In the data rows, the value 50 means zero.
Every row has a hidden score from 0 to 15. What is each row's score? 7 is about the middle.
Array([56, 61, 45, 45, 53, 63, 52, 66]) -> 4
Array([36, 62, 53, 57, 48, 37, 38, 58]) -> 8
Array([35, 54, 57, 54, 55, 35, 35, 46]) -> 10
Array([57, 44, 37, 42, 59, 63, 52, 51]) -> 0
Array([63, 49, 51, 53, 47, 50, 58, 45]) -> 7
Array([58, 53, 57, 50, 40, 59, 66, 56]) -> 10
Array([53, 62, 38, 46, 59, 60, 42, 65]) -> 0
Array([54, 61, 37, 35, 69, 61, 43, 55]) -> 0
Array([32, 51, 60, 53, 58, 36, 30, 41]) -> 12
Array([57, 45, 54, 51, 45, 46, 60, 36]) -> 9
Array([35, 58, 55, 43, 59, 32, 30, 42]) -> 9
Array([57, 45, 66, 43, 50, 56, 58, 47]) -> 15
Array([58, 53, 49, 42, 58, 42, 52, 35]) -> 6
Array([55, 55, 42, 46, 57, 38, 43, 36]) -> 2
Array([43, 49, 53, 43, 61, 35, 38, 30]) -> 8
Array([56, 56, 37, 35, 65, 62, 42, 53]) -> 0
Array([37, 60, 54, 47, 57, 34, 34, 47]) -> 9
Array([38, 52, 54, 42, 60, 33, 33, 37]) -> 9
Array([58, 59, 43, 38, 59, 66, 49, 61]) -> 3
Array([44, 55, 52, 45, 60, 34, 33, 38]) -> 8
Array([63, 49, 48, 46, 54, 46, 55, 34]) -> 5
Array([87, 54, 44, 58, 55, 66, 74, 33]) -> 3
Array([60, 45, 60, 48, 44, 51, 71, 43]) -> 12
Array([58, 52, 57, 50, 41, 63, 66, 61]) -> 10
Array([53, 53, 46, 50, 55, 40, 41, 37]) -> 4
Array([47, 65, 34, 50, 60, 50, 37, 61]) -> 0
Array([53, 38, 40, 52, 56, 62, 50, 44]) -> 1
Array([54, 38, 39, 49, 60, 65, 45, 42]) -> 1
Array([53, 59, 42, 45, 61, 51, 46, 49]) -> 2
Array([59, 53, 48, 49, 48, 46, 55, 45]) -> 5
Array([32, 47, 64, 52, 42, 40, 44, 49]) -> 14
Array([54, 57, 44, 45, 57, 39, 42, 39]) -> 3
Array([56, 42, 38, 45, 61, 63, 49, 47]) -> 0
Array([57, 54, 50, 48, 53, 67, 53, 62]) -> 6
Array([54, 50, 53, 46, 57, 40, 48, 33]) -> 8
Array([49, 54, 48, 42, 61, 36, 35, 33]) -> 5
Array([57, 59, 40, 46, 53, 65, 49, 60]) -> 1
Array([59, 50, 45, 51, 58, 42, 48, 34]) -> 4
Array([61, 57, 52, 52, 41, 63, 63, 65]) -> 8
Array([63, 56, 42, 44, 53, 44, 52, 41]) -> 2
Array([49, 48, 60, 42, 62, 42, 46, 35]) -> 12
Array([61, 50, 57, 48, 42, 51, 66, 50]) -> 10
Array([49, 42, 45, 53, 52, 59, 49, 54]) -> 4
Array([44, 40, 50, 54, 49, 54, 51, 52]) -> 6
Array([57, 57, 38, 39, 62, 65, 45, 57]) -> 0
Array([33, 58, 58, 58, 39, 36, 46, 61]) -> 11
Array([56, 44, 39, 42, 63, 64, 47, 48]) -> 1
Array([59, 49, 57, 54, 33, 58, 71, 58]) -> 10
Array([40, 50, 54, 44, 57, 34, 36, 36]) -> 9
Array([54, 47, 38, 37, 66, 61, 47, 46]) -> 0
Array([86, 25, 26, 67, 41, 64, 92, 41]) -> 0
Array([30, 55, 63, 62, 46, 36, 38, 58]) -> 13
Array([97, 44, 27, 58, 44, 62, 81, 26]) -> 0
Array([63, 55, 42, 45, 56, 42, 49, 33]) -> 2
Array([38, 44, 58, 67, 28, 45, 59, 64]) -> 11
Array([54, 54, 45, 46, 54, 58, 54, 57]) -> 4
Array([43, 51, 58, 43, 58, 40, 40, 41]) -> 11
Array([34, 52, 59, 68, 38, 41, 46, 57]) -> 11
Array([33, 57, 58, 59, 39, 35, 49, 57]) -> 11
Array([62, 53, 51, 49, 39, 48, 65, 47]) -> 7
Array([28, 41, 67, 60, 38, 38, 47, 54]) -> 15
Array([55, 45, 42, 37, 67, 64, 45, 48]) -> 2
Array([45, 45, 53, 56, 58, 40, 37, 35]) -> 8
Array([36, 60, 56, 59, 42, 36, 45, 57]) -> 10
Array([60, 57, 51, 49, 40, 60, 64, 64]) -> 7
Array([57, 42, 65, 58, 33, 56, 70, 54]) -> 14
Array([58, 48, 58, 51, 38, 50, 68, 50]) -> 11
Array([42, 51, 53, 45, 60, 36, 33, 35]) -> 8
Array([59, 45, 31, 49, 62, 64, 45, 47]) -> 0
Array([53, 45, 41, 39, 65, 65, 41, 50]) -> 2
Array([62, 52, 51, 46, 47, 46, 61, 45]) -> 7
Array([45, 39, 52, 56, 45, 52, 57, 48]) -> 8
Array([55, 48, 44, 39, 65, 66, 42, 49]) -> 3
Array([58, 46, 49, 49, 55, 44, 49, 33]) -> 6
Array([63, 62, 45, 49, 43, 61, 60, 66]) -> 4
Array([36, 54, 57, 48, 57, 36, 33, 43]) -> 10
Array([42, 55, 46, 49, 54, 35, 32, 43]) -> 4
Array([62, 49, 57, 51, 42, 52, 67, 50]) -> 10
Array([52, 59, 29, 42, 72, 63, 30, 57]) -> 0
Array([54, 46, 50, 50, 59, 41, 45, 30]) -> 6
Array([58, 51, 49, 44, 54, 43, 53, 37]) -> 6
Array([36, 50, 63, 59, 37, 40, 52, 57]) -> 13
Array([35, 52, 56, 49, 59, 35, 33, 39]) -> 10
Array([33, 64, 55, 58, 44, 34, 40, 64]) -> 9
Array([35, 57, 57, 55, 49, 36, 39, 54]) -> 10
Array([66, 66, 40, 41, 46, 59, 63, 59]) -> 1
Array([55, 44, 41, 40, 62, 63, 49, 46]) -> 2
Array([57, 56, 41, 46, 56, 67, 49, 61]) -> 2
Array([32, 53, 61, 63, 38, 38, 46, 59]) -> 12
Array([62, 50, 55, 51, 36, 53, 71, 49]) -> 9
Array([57, 47, 55, 51, 45, 47, 60, 41]) -> 9
Array([61, 57, 42, 43, 57, 41, 49, 36]) -> 2
Array([34, 39, 64, 67, 31, 46, 58, 58]) -> 14
Array([62, 55, 52, 51, 33, 57, 70, 59]) -> 8
Array([36, 58, 58, 58, 42, 39, 44, 59]) -> 11
Array([50, 55, 46, 48, 58, 36, 37, 36]) -> 4
Array([49, 48, 36, 54, 51, 52, 48, 51]) -> 0
Array([57, 56, 45, 32, 61, 64, 49, 58]) -> 4
Array([49, 47, 43, 49, 50, 53, 49, 49]) -> 3
Array([57, 47, 34, 44, 58, 60, 47, 47]) -> 0
Array([52, 44, 64, 60, 34, 54, 68, 60]) -> 14
Array([59, 44, 55, 52, 51, 48, 54, 38]) -> 9
Array([61, 50, 51, 46, 52, 46, 57, 39]) -> 7
Array([57, 51, 35, 38, 67, 64, 42, 53]) -> 0
Array([54, 53, 49, 52, 51, 40, 48, 40]) -> 6
Array([36, 57, 57, 60, 37, 37, 51, 62]) -> 10
Array([35, 51, 61, 66, 38, 44, 47, 59]) -> 12
Array([57, 45, 52, 50, 53, 45, 52, 33]) -> 8
Array([54, 51, 59, 44, 44, 59, 59, 59]) -> 11
Array([58, 46, 33, 48, 58, 62, 49, 50]) -> 0
Array([58, 57, 54, 48, 39, 60, 64, 67]) -> 9
Array([34, 49, 67, 60, 34, 39, 56, 59]) -> 15
Array([52, 38, 46, 47, 57, 60, 52, 46]) -> 4
Array([42, 48, 52, 53, 37, 46, 60, 58]) -> 8
Array([42, 36, 57, 55, 49, 52, 53, 46]) -> 10
Array([53, 54, 49, 42, 59, 39, 42, 37]) -> 6
Array([61, 54, 46, 44, 55, 43, 49, 37]) -> 4
Array([59, 52, 56, 49, 39, 61, 66, 60]) -> 10
Array([59, 52, 50, 37, 61, 42, 50, 32]) -> 6
Array([39, 44, 54, 62, 37, 46, 56, 56]) -> 9
Array([55, 43, 43, 40, 62, 65, 46, 48]) -> 3
Array([56, 56, 33, 33, 69, 63, 35, 49]) -> 0
Array([51, 52, 36, 41, 68, 64, 35, 52]) -> 0
Array([53, 49, 37, 38, 68, 66, 38, 53]) -> 0
Array([57, 55, 54, 51, 42, 61, 61, 63]) -> 9
Array([36, 61, 52, 52, 49, 34, 34, 52]) -> 8
Array([68, 58, 47, 43, 44, 49, 67, 45]) -> 5
Array([33, 46, 66, 71, 31, 41, 52, 61]) -> 15
Array([49, 52, 33, 35, 72, 59, 32, 45]) -> 0
Array([46, 48, 52, 48, 56, 36, 37, 32]) -> 8
Array([45, 51, 54, 44, 62, 38, 39, 36]) -> 9
Array([62, 49, 56, 53, 38, 54, 68, 50]) -> 10
Array([49, 52, 51, 43, 60, 37, 39, 32]) -> 7
Array([61, 53, 53, 48, 47, 65, 62, 60]) -> 8
Array([34, 43, 65, 66, 29, 45, 60, 66]) -> 14
Array([36, 56, 60, 59, 35, 37, 55, 62]) -> 12
Array([59, 54, 47, 48, 53, 43, 52, 41]) -> 5
Array([47, 44, 45, 52, 47, 54, 51, 55]) -> 4
Array([42, 51, 53, 54, 36, 43, 58, 57]) -> 8
Array([54, 52, 59, 54, 35, 48, 65, 55]) -> 11
Array([43, 55, 59, 39, 64, 37, 33, 41]) -> 11
Array([33, 54, 55, 55, 51, 34, 32, 48]) -> 9
Array([32, 54, 62, 61, 43, 38, 42, 61]) -> 13
Array([36, 57, 53, 44, 60, 32, 32, 42]) -> 8
Array([32, 58, 60, 57, 45, 36, 40, 60]) -> 12
Array([62, 46, 57, 48, 44, 51, 64, 42]) -> 10
Array([49, 55, 54, 41, 63, 38, 39, 38]) -> 9
Array([35, 62, 55, 54, 51, 35, 35, 57]) -> 9
Array([37, 50, 58, 44, 60, 36, 34, 39]) -> 11
Array([51, 58, 44, 40, 64, 36, 35, 37]) -> 3
Array([40, 51, 52, 50, 58, 36, 34, 38]) -> 8
Array([58, 48, 51, 47, 57, 44, 53, 36]) -> 7
Array([33, 48, 67, 63, 29, 40, 58, 62]) -> 15
Array([52, 48, 48, 45, 61, 69, 45, 59]) -> 5
Array([31, 48, 66, 72, 27, 40, 55, 69]) -> 15
Array([41, 52, 53, 44, 58, 34, 32, 34]) -> 8
Array([47, 37, 48, 53, 54, 59, 49, 47]) -> 5
Array([79, 13,  1, 50, 15, 44, 86, 38]) -> 0
Array([60, 62, 48, 52, 39, 60, 61, 72]) -> 5
Array([66, 48, 50, 58, 41, 52, 64, 46]) -> 6
Array([38, 53, 52, 44, 58, 33, 32, 36]) -> 8
Array([54, 47, 35, 40, 69, 66, 38, 47]) -> 0
Array([64, 51, 50, 51, 48, 48, 60, 43]) -> 6
Array([57, 46, 62, 62, 29, 55, 70, 57]) -> 13
Array([38, 56, 58, 50, 58, 37, 31, 45]) -> 11
Array([36, 63, 49, 57, 41, 33, 42, 58]) -> 6
Array([60, 55, 54, 51, 34, 57, 70, 57]) -> 9
Array([51, 50, 48, 39, 57, 64, 45, 55]) -> 5
Array([33, 61, 57, 61, 40, 35, 42, 62]) -> 10
Array([52, 42, 44, 42, 62, 61, 48, 45]) -> 3
Array([39, 54, 51, 44, 57, 34, 34, 39]) -> 7
Array([55, 46, 65, 56, 33, 58, 68, 60]) -> 14
Array([55, 47, 40, 38, 70, 65, 42, 47]) -> 1
Array([27, 45, 68, 52, 42, 40, 46, 62]) -> 15
Array([30, 57, 59, 54, 45, 33, 36, 53]) -> 11
Array([37, 58, 59, 60, 45, 41, 43, 55]) -> 11
Array([46, 48, 49, 61, 35, 47, 56, 59]) -> 6
Array([31, 58, 59, 59, 44, 36, 41, 55]) -> 11
Array([63, 51, 57, 50, 36, 53, 73, 56]) -> 10
Array([35, 49, 54, 42, 51, 41, 45, 50]) -> 9
Array([31, 48, 64, 70, 31, 40, 52, 61]) -> 14
Array([49, 49, 55, 57, 43, 53, 55, 58]) -> 9
Array([42, 58, 45, 38, 61, 32, 33, 35]) -> 4
Array([56, 41, 40, 46, 62, 64, 49, 47]) -> 1
Array([52, 53, 51, 41, 62, 38, 41, 32]) -> 7
Array([40, 61, 53, 48, 55, 35, 34, 48]) -> 8
Array([55, 53, 37, 37, 66, 62, 42, 51]) -> 0
Array([47, 45, 54, 45, 62, 38, 41, 27]) -> 9
Array([29, 38, 64, 49, 53, 45, 43, 46]) -> 14
Array([57, 53, 36, 45, 59, 66, 41, 55]) -> 0
Array([47, 39, 47, 60, 45, 57, 50, 54]) -> 5
Array([35, 53, 54, 51, 54, 33, 33, 43]) -> 9
Array([58, 47, 35, 40, 60, 63, 46, 51]) -> 0
Array([57, 42, 39, 43, 64, 64, 48, 43]) -> 1
Array([55, 45, 36, 47, 57, 61, 46, 49]) -> 0
Array([57, 54, 47, 42, 51, 40, 53, 38]) -> 5
Array([59, 53, 46, 44, 59, 40, 46, 31]) -> 4
Array([62, 57, 53, 52, 36, 60, 67, 67]) -> 8
Array([34, 42, 62, 66, 27, 42, 59, 55]) -> 13
Array([56, 55, 36, 33, 64, 62, 42, 51]) -> 0
Array([60, 46, 60, 57, 35, 55, 67, 54]) -> 12
Array([53, 52, 34, 35, 70, 60, 35, 49]) -> 0
Array([31, 53, 64, 67, 31, 37, 52, 65]) -> 14
Array([35, 65, 49, 53, 49, 32, 34, 55]) -> 6
Array([63, 58, 51, 48, 35, 56, 70, 62]) -> 7
Array([64, 57, 50, 53, 32, 54, 71, 59]) -> 6
Array([61, 51, 48, 46, 54, 45, 54, 38]) -> 5
Array([63, 56, 53, 45, 37, 58, 70, 57]) -> 8
Array([56, 54, 43, 46, 60, 41, 43, 35]) -> 3
Array([52, 42, 43, 39, 65, 63, 45, 45]) -> 3
Array([38, 53, 57, 48, 61, 36, 32, 40]) -> 10
Array([58, 42, 37, 42, 63, 65, 48, 46]) -> 0
Array([43, 39, 51, 58, 44, 53, 52, 49]) -> 7
Array([61, 62, 36, 41, 58, 64, 47, 58]) -> 0
Array([40, 40, 55, 62, 35, 50, 57, 57]) -> 9
Array([29, 46, 58, 54, 43, 39, 42, 58]) -> 11
Array([41, 39, 55, 61, 39, 51, 54, 55]) -> 9
Array([35, 51, 62, 63, 31, 41, 57, 64]) -> 13
Array([33, 53, 60, 52, 51, 35, 38, 52]) -> 12
Array([41, 41, 62, 59, 38, 51, 55, 57]) -> 13
Array([36, 45, 64, 64, 29, 41, 63, 59]) -> 14
Array([58, 61, 40, 46, 49, 63, 54, 65]) -> 1
Array([58, 48, 62, 44, 54, 53, 53, 44]) -> 13
Array([36, 50, 55, 48, 56, 36, 31, 42]) -> 9
Array([43, 60, 53, 44, 59, 36, 37, 44]) -> 8
Array([32, 55, 64, 66, 37, 38, 43, 61]) -> 14
Array([58, 49, 49, 51, 56, 43, 48, 35]) -> 6
Array([46, 39, 50, 57, 49, 57, 50, 55]) -> 6
Array([57, 41, 37, 52, 56, 63, 47, 48]) -> 0
Array([62, 59, 45, 50, 48, 67, 56, 65]) -> 4
Array([54, 48, 59, 50, 50, 46, 52, 43]) -> 11
Array([65, 56, 50, 49, 38, 53, 69, 55]) -> 6
Array([60, 53, 58, 53, 31, 52, 69, 60]) -> 11
Array([55, 50, 50, 47, 54, 42, 50, 35]) -> 6
Array([45, 41, 54, 54, 42, 51, 57, 53]) -> 9
Array([59, 48, 34, 38, 63, 66, 48, 52]) -> 0
Array([58, 49, 51, 57, 45, 68, 58, 61]) -> 7
Array([49, 54, 40, 44, 63, 65, 37, 61]) -> 1
Array([55, 57, 41, 43, 53, 64, 48, 62]) -> 2
Array([52, 42, 40, 51, 51, 57, 51, 50]) -> 1
Array([32, 44, 68, 54, 43, 40, 46, 51]) -> 15
Array([56, 46, 53, 48, 56, 43, 47, 33]) -> 8
Array([35, 65, 50, 50, 47, 31, 36, 55]) -> 6
Array([60, 51, 55, 49, 45, 46, 63, 46]) -> 9
Array([55, 54, 46, 46, 60, 39, 41, 32]) -> 4
Array([43, 41, 55, 60, 41, 50, 55, 53]) -> 9
Array([55, 38, 43, 48, 60, 64, 51, 44]) -> 3
Array([58, 56, 54, 54, 33, 56, 68, 66]) -> 9
Array([61, 57, 56, 46, 39, 59, 68, 63]) -> 10
Array([39, 50, 57, 59, 31, 43, 58, 63]) -> 10
Array([52, 43, 39, 53, 55, 60, 47, 51]) -> 1
Array([58, 58, 49, 47, 47, 62, 60, 62]) -> 6
Array([58, 51, 37, 34, 67, 64, 42, 49]) -> 0
Array([59, 52, 50, 40, 59, 39, 54, 29]) -> 6
Array([34, 57, 59, 64, 36, 39, 47, 66]) -> 11
Array([55, 52, 35, 35, 60, 62, 45, 52]) -> 0
Array([61, 47, 50, 49, 54, 46, 55, 35]) -> 6
Array([58, 48, 56, 55, 33, 54, 69, 56]) -> 10
Array([55, 43, 37, 46, 60, 65, 45, 47]) -> 0
Array([63, 55, 46, 47, 48, 46, 56, 44]) -> 4
Array([58, 49, 57, 48, 49, 47, 58, 43]) -> 10
Array([66, 50, 51, 45, 49, 50, 64, 39]) -> 7
Array([39, 60, 54, 47, 56, 34, 36, 46]) -> 9
Array([46, 46, 45, 54, 47, 54, 50, 56]) -> 4
Array([55, 40, 38, 50, 60, 65, 46, 47]) -> 0
Array([56, 46, 37, 45, 57, 58, 51, 48]) -> 0
Array([55, 58, 45, 46, 53, 63, 52, 63]) -> 4
Array([57, 47, 50, 49, 55, 44, 48, 35]) -> 6
Array([63, 51, 50, 42, 55, 44, 58, 36]) -> 6
Array([41, 43, 57, 61, 34, 47, 58, 58]) -> 10
Array([59, 57, 55, 47, 37, 55, 68, 60]) -> 9
Array([41, 39, 55, 54, 45, 52, 56, 53]) -> 9
Array([35, 56, 58, 50, 55, 35, 31, 50]) -> 11
Array([34, 58, 60, 52, 51, 35, 39, 54]) -> 12
Array([51, 48, 43, 39, 64, 65, 42, 52]) -> 3
Array([35, 61, 58, 50, 53, 35, 38, 52]) -> 11
Array([54, 55, 45, 40, 58, 65, 48, 58]) -> 4
Array([59, 49, 55, 47, 54, 47, 55, 41]) -> 9
Array([50, 40, 45, 50, 56, 58, 51, 46]) -> 4
Array([49, 47, 40, 47, 55, 59, 45, 54]) -> 1
Array([41, 48, 57, 46, 59, 37, 33, 35]) -> 10
Array([58, 53, 46, 42, 60, 40, 47, 30]) -> 4
Array([48, 49, 50, 52, 56, 40, 39, 38]) -> 6
Array([33, 49, 60, 44, 64, 35, 29, 36]) -> 12
Array([51, 39, 45, 48, 59, 61, 49, 46]) -> 4
Array([61, 55, 55, 47, 37, 51, 69, 59]) -> 9
Array([64, 53, 49, 55, 39, 51, 64, 49]) -> 6
Array([23, 41, 70, 63, 39, 37, 42, 51]) -> 15
Array([57, 45, 39, 40, 58, 62, 49, 50]) -> 1
Array([58, 58, 44, 46, 51, 65, 53, 58]) -> 3
Array([37, 60, 51, 61, 43, 35, 43, 57]) -> 7
Array([47, 44, 43, 53, 48, 54, 48, 54]) -> 3
Array([57, 54, 47, 47, 51, 67, 53, 65]) -> 5
Array([38, 63, 53, 48, 57, 33, 37, 52]) -> 8
Array([37, 36, 62, 62, 40, 50, 57, 52]) -> 13
Array([34, 43, 61, 65, 30, 44, 57, 59]) -> 12
Array([62, 50, 53, 51, 44, 49, 59, 45]) -> 8
Array([56, 41, 41, 42, 62, 65, 48, 45]) -> 2
Array([63, 55, 51, 47, 38, 48, 68, 52]) -> 7
Array([59, 58, 51, 41, 50, 65, 60, 65]) -> 7
Array([60, 41, 55, 55, 49, 48, 57, 35]) -> 9
Array([58, 45, 52, 48, 56, 44, 53, 32]) -> 8
Array([53, 51, 51, 48, 53, 42, 48, 39]) -> 7
Array([60, 53, 47, 50, 46, 46, 57, 46]) -> 5
Array([50, 49, 38, 36, 66, 60, 39, 49]) -> 0
Array([43, 40, 52, 56, 43, 50, 53, 50]) -> 8
Array([52, 42, 45, 51, 55, 57, 52, 48]) -> 4
Array([64, 50, 53, 46, 47, 49, 63, 41]) -> 8
Array([63, 63, 45, 36, 53, 63, 57, 61]) -> 4
Array([42, 48, 56, 47, 63, 36, 36, 32]) -> 10
Array([34, 61, 56, 61, 49, 38, 34, 60]) -> 10
Array([57, 53, 39, 44, 61, 69, 44, 60]) -> 1
Array([50, 60, 32, 27, 75, 59, 32, 52]) -> 0
Array([59, 51, 55, 44, 50, 46, 62, 42]) -> 9
Array([58, 46, 62, 62, 29, 58, 70, 63]) -> 13
Array([47, 39, 46, 57, 48, 56, 51, 52]) -> 4
Array([42, 43, 54, 52, 43, 49, 55, 52]) -> 9
Array([48, 44, 51, 54, 59, 40, 38, 29]) -> 7
Array([56, 54, 44, 39, 62, 65, 47, 56]) -> 3
Array([57, 51, 59, 58, 31, 58, 68, 67]) -> 11
Array([41, 60, 51, 54, 55, 39, 32, 49]) -> 7
Array([38, 54, 55, 67, 34, 40, 52, 62]) -> 9
Array([62, 46, 57, 55, 36, 55, 70, 48]) -> 10
Array([60, 58, 49, 49, 41, 59, 63, 64]) -> 6
Array([63, 52, 54, 59, 30, 59, 71, 64]) -> 9
Array([38, 48, 63, 63, 36, 45, 51, 57]) -> 13
Array([37, 55, 54, 53, 57, 36, 33, 46]) -> 9
Array([61, 63, 43, 45, 49, 63, 58, 67]) -> 3
Array([64, 51, 51, 49, 46, 50, 63, 45]) -> 7
Array([44, 39, 52, 60, 38, 52, 57, 52]) -> 8
Array([54, 48, 63, 52, 38, 51, 66, 54]) -> 13
Array([33, 55, 57, 67, 33, 37, 49, 62]) -> 10
Array([50, 45, 41, 52, 52, 57, 50, 53]) -> 2
Array([63, 52, 50, 44, 48, 46, 60, 39]) -> 6
Array([33, 56, 59, 64, 32, 38, 50, 67]) -> 11
Array([59, 59, 52, 49, 38, 59, 63, 65]) -> 8
Array([43, 38, 55, 62, 42, 52, 53, 52]) -> 9
Array([59, 57, 53, 48, 37, 53, 69, 62]) -> 8
Array([65, 50, 51, 45, 46, 50, 65, 44]) -> 7
Array([33, 51, 64, 66, 35, 40, 51, 62]) -> 14
Array([58, 47, 65, 49, 36, 54, 73, 55]) -> 14
Array([56, 56, 41, 47, 56, 40, 40, 40]) -> 2
Array([48, 38, 49, 54, 48, 53, 57, 42]) -> 6
Array([40, 67, 46, 52, 50, 34, 36, 56]) -> 4
Array([61, 52, 48, 45, 54, 45, 53, 40]) -> 5
Array([39, 58, 49, 44, 57, 32, 33, 41]) -> 6
Array([62, 54, 54, 53, 32, 55, 71, 62]) -> 9
Array([59, 47, 64, 45, 46, 58, 61, 53]) -> 14
Array([37, 47, 62, 66, 33, 43, 54, 57]) -> 13
Array([58, 60, 40, 38, 60, 36, 42, 34]) -> 1
Array([45, 57, 50, 37, 62, 33, 37, 32]) -> 6
Array([35, 58, 55, 60, 46, 38, 39, 58]) -> 9
Array([37, 49, 63, 47, 49, 40, 43, 48]) -> 13
Array([35, 48, 64, 55, 49, 39, 42, 50]) -> 14
Array([34, 48, 62, 50, 57, 37, 31, 42]) -> 13
Array([42, 40, 52, 59, 43, 51, 54, 58]) -> 8
Array([41, 47, 53, 62, 34, 46, 53, 57]) -> 8
Array([45, 46, 49, 57, 38, 48, 58, 58]) -> 6
Array([32, 39, 66, 68, 28, 43, 59, 55]) -> 15
Array([60, 59, 44, 39, 54, 65, 55, 61]) -> 3
Array([35, 44, 68, 64, 29, 42, 61, 62]) -> 15
Array([51, 51, 39, 38, 63, 64, 41, 52]) -> 1
Array([49, 35, 47, 55, 50, 57, 54, 45]) -> 5
Array([59, 39, 38, 47, 61, 65, 51, 45]) -> 0
Array([40, 43, 59, 57, 37, 48, 57, 60]) -> 11
Array([59, 58, 46, 46, 50, 64, 58, 63]) -> 4
Array([37, 48, 63, 51, 56, 40, 38, 43]) -> 13
Array([64, 52, 29, 37, 64, 61, 50, 49]) -> 0
Array([51, 43, 39, 47, 59, 62, 44, 51]) -> 1
Array([40, 55, 51, 46, 61, 34, 28, 36]) -> 7
Array([54, 47, 51, 46, 61, 41, 45, 29]) -> 7
Array([55, 43, 39, 46, 62, 66, 45, 53]) -> 1
Array([36, 61, 50, 55, 54, 35, 27, 52]) -> 6
Array([61, 64, 47, 41, 46, 61, 60, 65]) -> 5
Array([37, 62, 51, 47, 55, 33, 32, 47]) -> 7
Array([44, 37, 52, 59, 49, 57, 49, 51]) -> 8
Array([87, 46, 30, 48, 44, 50, 73, 26]) -> 0
Array([63, 56, 46, 46, 49, 65, 59, 59]) -> 4
Array([58, 46, 52, 51, 47, 46, 60, 37]) -> 8
Array([35, 44, 65, 66, 28, 41, 60, 59]) -> 14
Array([34, 47, 64, 66, 28, 40, 57, 61]) -> 14
Array([51, 39, 45, 51, 59, 62, 48, 47]) -> 4
Array([50, 39, 44, 49, 57, 63, 49, 51]) -> 3
Array([52, 37, 44, 54, 53, 62, 51, 53]) -> 3
Array([56, 53, 43, 48, 56, 42, 43, 38]) -> 3
Array([62, 64, 38, 48, 46, 64, 57, 68]) -> 0
Array([45, 38, 50, 57, 48, 55, 52, 51]) -> 6
Array([61, 47, 50, 44, 58, 44, 54, 31]) -> 6
Array([36, 43, 63, 70, 30, 43, 59, 60]) -> 13
Array([50, 54, 45, 49, 59, 37, 36, 34]) -> 4
Array([53, 53, 44, 45, 60, 38, 44, 33]) -> 3
Array([65, 47, 47, 49, 51, 49, 59, 38]) -> 5
Array([50, 42, 69, 53, 38, 57, 63, 57]) -> 15
Array([61, 60, 38, 38, 60, 38, 46, 34]) -> 0
Array([58, 49, 60, 47, 45, 48, 64, 49]) -> 12
Array([33, 51, 63, 62, 31, 40, 54, 64]) -> 13
Array([53, 44, 57, 57, 49, 45, 52, 41]) -> 10
Array([54, 36, 43, 55, 57, 64, 50, 47]) -> 3
Array([32, 50, 63, 65, 35, 42, 48, 60]) -> 13
Array([52, 46, 40, 42, 68, 66, 37, 53]) -> 1
Array([53, 59, 27, 34, 69, 60, 32, 53]) -> 0
